One turn sends every row of this set to another row. A few are shown first. Where does it send the rows asked after them?
nuliz: [ 2.71 -3.29  0.43 -0.12 -0.89 -0.46  0.75 -4.48 -0.13  0.61  0.60 -1.79
  1.05 -0.91]
Degi: [ 3.55 -0.55  0.86  1.23 -2.80 -0.86 -1.36 -2.13 -1.67 -0.98  1.23 -1.90
  1.50 -0.24]
Nif: [ 4.26 -0.48  1.38 -0.48 -2.30 -1.08  3.12 -0.02 -0.60  3.39 -0.67 -0.67
  1.16 -2.41]
pevel: [ 2.89  0.09  1.01  1.05 -0.01 -0.67 -1.54 -1.10  1.06  1.34 -0.06 -3.02
  1.89  0.62]
Kozal: [ 5.59  0.69 -0.30 -2.60 -3.83 -0.29  1.62 -2.08 -0.87 -0.57  2.04 -1.63
  0.56 -1.12]
Vima: [ 4.18 -0.27  0.42 -2.35 -4.74 -0.61  1.46 -1.46  2.52  3.38 -1.51 -1.72
  0.35 -0.51]
dib: [ 5.33 -1.60 -0.95 -0.90 -4.58  0.16  2.78 -2.55  0.05  3.02  0.44 -0.40
  1.89 -0.95]
bave: [ 5.65 -0.93  3.45 -1.50 -3.20 -0.64  1.65 -0.64  0.99  3.98  1.92 -1.56
  1.65 -0.84]
muz: [ 3.59 -0.33  1.87 -0.32 -3.35 -1.00  0.42 -0.99 -2.04  2.88 -0.93 -0.15
  0.83 -2.64]
noduf: [ 3.12 -0.47 -0.28  1.40 -1.67 -1.55 -0.56 -1.22  0.43 -1.00 -0.12 -3.15
  1.01  0.58]
mene: [ 2.81 -1.13  0.17 -1.04 -2.28 -1.24  2.36 -2.08  1.32  0.83  2.79 -4.09
  0.06 -1.66]
Nep: [ 2.95  1.01  2.74 -0.25  0.11 -0.44  1.75 -3.95  0.41  1.76 -0.91 -1.67
  0.45  0.19]
lirov: [ 3.43  0.96  2.26 -2.99 -2.35  1.11 -0.04 -2.63 -0.77  2.72  2.42 -1.56
  0.70 -1.63]
tano: [ 3.13 -2.65  1.51 -1.60 -4.52 -0.90  2.18 -0.12  0.32  3.16  1.24 -2.25
 -0.77  0.31]
fos: [ 5.27  0.40  0.71 -0.95 -5.28 -1.95  1.05 -1.03  1.78  1.06 -1.26 -2.18
  0.23  0.03]
Zud: [ 5.74 -2.37 -1.50 -0.82 -2.87  0.40  0.66 -1.12  0.22  3.28 -0.35 -0.74
  2.66  0.55]
muti: [ 4.91 -1.67  2.57  0.62 -2.49 -1.60  0.75 -1.62  2.03  3.54  1.67 -2.94
  2.32 -1.38]
gire: [ 3.90 -1.18 -0.90 -2.36  0.34 -0.04  1.20  0.13  0.50  1.75  0.60 -2.36
  1.52 -1.70]
dun: [ 2.91 -0.84  1.66 -0.09 -3.81 -0.16  1.90 -0.90 -0.61  4.12  1.03 -2.20
 -0.50  2.32]
gof: [ 5.81 -0.58  2.47 -0.58 -1.73 -0.98  2.02 -3.50  0.18 -0.59  1.91 -2.08
  1.05  1.75]
Rik: [ 4.58 -0.91  2.20 -3.14 -1.92  0.09 -1.56 -3.74  0.62  0.34 -0.63 -0.80
  0.92 -0.11]
geb: [ 3.95 -1.88  1.05 -2.09 -0.13 -0.84  0.93 -0.76 -0.20 -0.31 -0.85 -1.74
 -0.30  1.99]
sezof: [ 4.25  1.11  0.70  0.16 -0.99  0.76 -2.03 -2.10  0.07  1.42 -0.11 -1.63
  2.29  1.80]
ravog: [ 3.43  2.02 -0.17 -2.60 -1.23  1.09  2.08 -1.70  1.13  2.95  0.45 -2.60
  0.23  1.36]
tinuf: [ 3.50  0.72  1.58  0.58 -3.15  0.35 -1.58 -3.07 -0.90  0.54  1.65 -1.94
  1.29  1.95]

nuliz turns into Nep
Degi turns into pevel
And these:
dib turns into Nif
Zud turns into muz
Kozal turns into gire

One turn sends every row of this set to another row. A few are shown first. Where does it send the rows asked after them?
Nanez: [ 1.22  0.33 -0.29 -0.03 -2.64 -1.28  2.04 -0.39  0.47 -1.46  1.61 -1.31
 -0.22 -2.40 -2.20 -1.73 -1.64 -1.20 -0.85 -1.72 -1.05  0.50  0.06  1.82
  1.06 -1.21 -1.00 -0.16  0.59 -3.38  0.02 -1.57  1.31]
kosoz: [ 1.87 -0.84 -0.95 -1.53  0.86  1.16  0.96  1.98 -1.58  2.07 -0.13  0.89
 -0.81  0.11  0.17  0.54  1.39  0.41 -0.67 -1.66  0.63 -0.18  0.42  2.56
 -1.39 -1.46  0.39 -3.10  1.17  0.37 -0.67 -0.37  1.74]
meba: [-1.54 -0.22  0.71  0.11  1.40  0.98  1.07  1.30 -0.69 -1.60  0.12  1.31
 -0.67 -0.27  2.56 -0.86  3.75  0.35 -0.07 -0.69 -2.26 -0.68 -0.65 -1.09
 -0.11  0.08 -0.96  3.21  0.33  0.57  0.53 -1.64 -0.85]
kogoz: [ 1.36  3.96  0.76 -1.36 -1.16 -0.66 -1.53  1.00 -0.15 -0.27  0.63  0.51
  0.06  1.79  2.53 -2.73 -0.78 -0.22 -2.75  0.22 -1.55  1.42 -1.02 -1.36
  2.64  0.46  1.84 -0.18  0.51 -1.01  0.52 -0.57 -0.40]
koz: [ 1.18  1.47 -0.87  0.41 -2.60 -1.46  2.84  1.03 -0.44 -0.75  1.28 -1.31
 -0.37 -2.43 -1.61 -1.99 -2.08 -1.59 -0.84 -1.22 -0.35  0.22 -0.74  1.57
  1.28 -1.26 -1.00 -0.11  1.35 -3.52 -0.66 -1.53  1.45]
rudum: [ 0.59  3.54  2.03 -2.00 -0.97 -1.14 -1.38 -0.07 -0.51 -0.81  0.63 -0.66
  0.17  1.73  2.19 -2.13 -0.77 -0.37 -1.61  0.53 -0.52  1.90 -0.71 -1.90
  1.66  0.26  1.67 -0.32  0.62 -1.46  0.46 -0.46 -0.54]
Sut: [-1.22  0.58  0.48 -0.09  1.10  1.77  2.12  1.20 -0.53 -0.88  0.46  1.30
 -0.31 -0.36  2.44 -1.38  3.56  0.19  1.36  0.54 -1.35  0.12 -0.95 -0.79
  0.28  0.19 -1.39  3.59  0.94  0.04  0.64 -1.53 -0.95]
gos: [ 1.11  4.32  1.33 -1.55 -0.86 -0.50 -1.41  0.95 -1.15 -0.06  0.65  0.20
  0.57  1.25  2.03 -2.39 -0.63 -0.44 -2.63  1.28 -0.50  1.53 -0.96 -1.62
  2.41  0.35  1.72  0.06  0.72 -0.62  0.80 -0.06 -0.49]
veta: [ 0.73  0.41 -0.09 -0.03 -2.43 -1.46  2.08 -0.06 -0.85 -1.63  0.95 -1.10
 -0.51 -1.81 -2.12 -1.45 -2.11 -1.29 -1.61 -2.01 -1.11 -0.07 -0.56  2.10
  0.80 -1.44 -1.38  0.21  0.78 -3.50  0.29 -1.37  1.25]
duf: [ 2.42 -0.52 -1.86 -1.29  0.92  1.53  1.14  2.70 -2.15  1.89 -0.09  1.65
 -0.73 -0.56 -0.32 -0.43  2.29  1.08 -0.68 -1.34  0.44 -0.11  0.70  2.80
 -0.24 -1.48 -0.44 -2.28  0.91  0.07 -0.86 -0.22  1.25]
rubu: [-1.15  0.45  0.79 -0.01  1.46  0.88  2.29  0.77 -0.32 -0.66 -0.11  0.38
 -0.01 -0.77  2.62 -1.12  4.01 -0.12  0.93  0.19 -2.07 -0.73 -1.15 -0.48
 -0.31  0.34 -1.22  3.07  0.19  0.16  0.29 -1.95 -0.88]
dedul: [-1.46  0.48  0.21 -0.34  1.11  0.81  1.43  1.06 -1.14 -0.63  0.22  1.51
 -0.33  0.07  2.15 -1.16  4.13  0.45  1.11  0.22 -2.05 -0.80 -0.90 -0.75
  0.57  0.31 -1.79  3.46  1.27 -0.43  0.16 -1.57 -0.97]
Gemip: [ 0.24  4.51  0.85 -2.32 -1.03 -0.70 -1.94  0.43 -1.45  0.35  0.35 -0.18
  0.18  1.00  2.22 -1.56 -0.69  0.01 -1.84  1.14 -0.33  0.86 -0.24 -1.56
  2.12  0.06  1.90 -0.50  0.74 -1.44  0.20 -0.82 -0.99]
kubit: [ 0.07  3.52  1.74 -1.27 -1.28 -0.35 -1.68  1.21 -0.24 -0.11  0.33  0.11
 -0.13  1.50  2.07 -2.37 -1.38  0.50 -2.64  0.21 -1.12  1.24 -0.87 -2.13
  2.43  0.54  1.73 -0.56  0.36 -1.10  0.52 -0.35 -0.10]
pufe: [ 1.86 -1.00 -1.14 -1.63  1.30  0.99  1.38  2.71 -1.95  1.57  0.03  0.28
  0.02 -0.29  0.39  0.34  2.03  0.05 -0.08 -1.52  0.59 -0.44  0.77  1.60
 -1.11 -1.18  0.35 -3.51  1.24 -0.04 -1.40 -0.32  1.02]
vilob: [ 0.02  1.09 -0.30  0.69 -2.70 -1.49  2.80  0.57 -0.72 -0.42  1.55 -0.27
  0.05 -2.65 -2.63 -2.03 -1.47 -0.63 -0.92 -2.30 -0.37 -0.19 -0.84  1.00
  1.63 -0.94 -1.06  0.69  0.59 -3.08 -0.49 -1.68  1.53]
nimel: [ 2.34 -0.86 -0.94 -1.44  1.07  0.91  0.52  1.53 -0.89  1.62 -0.19  1.61
 -0.91 -0.37  0.10  0.04  1.57  1.13 -0.99 -1.34  0.37  0.25  1.00  1.89
 -0.16 -1.47 -0.05 -3.27  1.42  1.43 -0.59 -0.56  1.65]
Madog: [-1.34  0.03  1.13  0.49  1.55  0.97  1.95 -0.28 -0.58 -1.03  0.33  0.10
 -0.80 -1.09  2.98 -0.77  4.11 -0.29  0.13 -0.84 -2.18 -0.27 -1.05 -0.41
  0.41 -0.49 -1.44  3.05  0.71 -0.34  0.20 -1.85 -1.27]
peb: [ 0.74  0.74 -1.01  0.44 -2.56 -1.65  1.89  0.40 -0.61 -0.91  1.28 -0.79
  0.05 -1.97 -2.52 -1.67 -1.87 -1.73 -1.16 -2.29 -1.57  0.50 -0.83  1.28
  1.35 -1.51 -1.05  0.75  0.92 -3.01  0.08 -1.38  1.59]
tef: [ 2.45 -0.47 -1.15 -1.35  1.17  1.28  1.65  2.56 -2.40  1.55  0.56  0.35
 -0.55 -0.41  1.03  0.32  1.86  0.33 -0.38 -1.65  0.93 -0.55  0.99  2.46
 -0.42 -1.59  0.01 -2.95  1.55  0.44 -0.95 -0.57  0.80]

vilob turns into nimel
peb turns into kosoz
And these:
tef turns into dedul
kogoz turns into veta
rudum turns into koz

